Here are some numbered points:
[ 2.24  0.61  1.03  0.35 -0.53 -0.73  1.04 -2.15] 0
[ 2.03  0.53 -1.11  1.97  0.25  2.63 -1.54 -0.78] 1
[-0.54  0.08  0.35 -1.17  0.35 -1.36 -0.48  1.11] 2
[ 1.51  1.05 -1.14  0.52 -0.65  2.98  0.55  0.09] 3
[-1.62  0.21  0.25 -0.48  0.24 -1.23 -1.07  1.16] 4
[-0.27 -0.28  1.01 -0.36  0.7   0.08  0.56  0.29] 5
[ 5.23  2.17 -0.39  0.58  0.64  3.71 -0.95 -2.39] 6
[ 0.37  0.84  0.84 -0.66 -0.01  0.12 -0.5   0.27] 7
[ 0.02  0.84  0.05 -0.39 -0.45  0.21 -0.07  0.35] 8
[-0.29 -0.65 -0.49  0.12  0.51  0.27 -0.78  0.36] 9
[-2.29  0.21  0.22 -1.53 -0.42 -0.29  0.66  1.1 ] 10
[-1.02 -1.66 -0.1   0.13  0.33 -0.39  0.17  1.34] 11
[ 0.29 -0.47  2.06  1.55  1.58 -0.13 -0.14 -0.15] 12
New points follow, each followed by the numbers of its three nearest points above, nearest first.
[ 2.7   0.6   0.6   0.45 -0.43 -0.4   0.59 -2.62] 0 7 8
[-0.82  1.28 -0.42 -0.9  -1.77  0.08  0.17 -0.2 ] 8 7 10
[ 1.96  0.78  0.85  0.21  0.72  0.1   1.49 -0.85] 0 5 7
[ 2.21  1.54  0.5   0.57 -0.57  2.03  1.38 -0.37] 3 0 8
[-0.59 -0.76 -0.81  0.37  1.46 -1.48 -1.7  -0.32] 9 4 2
[-0.6  -1.32 -0.09 -1.01 -0.3  -0.66  0.45  0.46] 11 2 5
[-0.45 -1.13 -0.18  0.71  1.32 -1.52 -2.25 -0.51] 9 4 2
[-0.09 -0.58  0.69  0.27  0.15  0.18  0.74  0.57] 5 8 11
[ 1.8   1.04 -1.02 -0.74 -1.61  1.62  0.79 -0.26] 3 8 7
[ 0.14  1.11 -0.96 -1.04 -0.4  -0.36 -0.33  0.86] 8 7 2
[-1.8  -0.54 -1.46  0.64  0.73 -0.37 -1.25 -1.28] 9 4 11
[-0.33  0.85 -1.3  -0.63 -0.41 -0.63 -0.04  0.75] 8 2 9
[ 0.46  0.51  0.12 -0.66 -1.42  1.16  1.41 -1.23] 8 7 0
[-1.67  0.82  0.1  -1.56 -0.91 -0.21  0.56  0.93] 10 8 2
[-1.38 -1.32 -0.8  -0.19  0.72 -0.11  0.02  1.89] 11 9 4
[ 1.8  -0.08  1.98  0.97  0.97  0.86  0.32 -0.04] 12 5 7
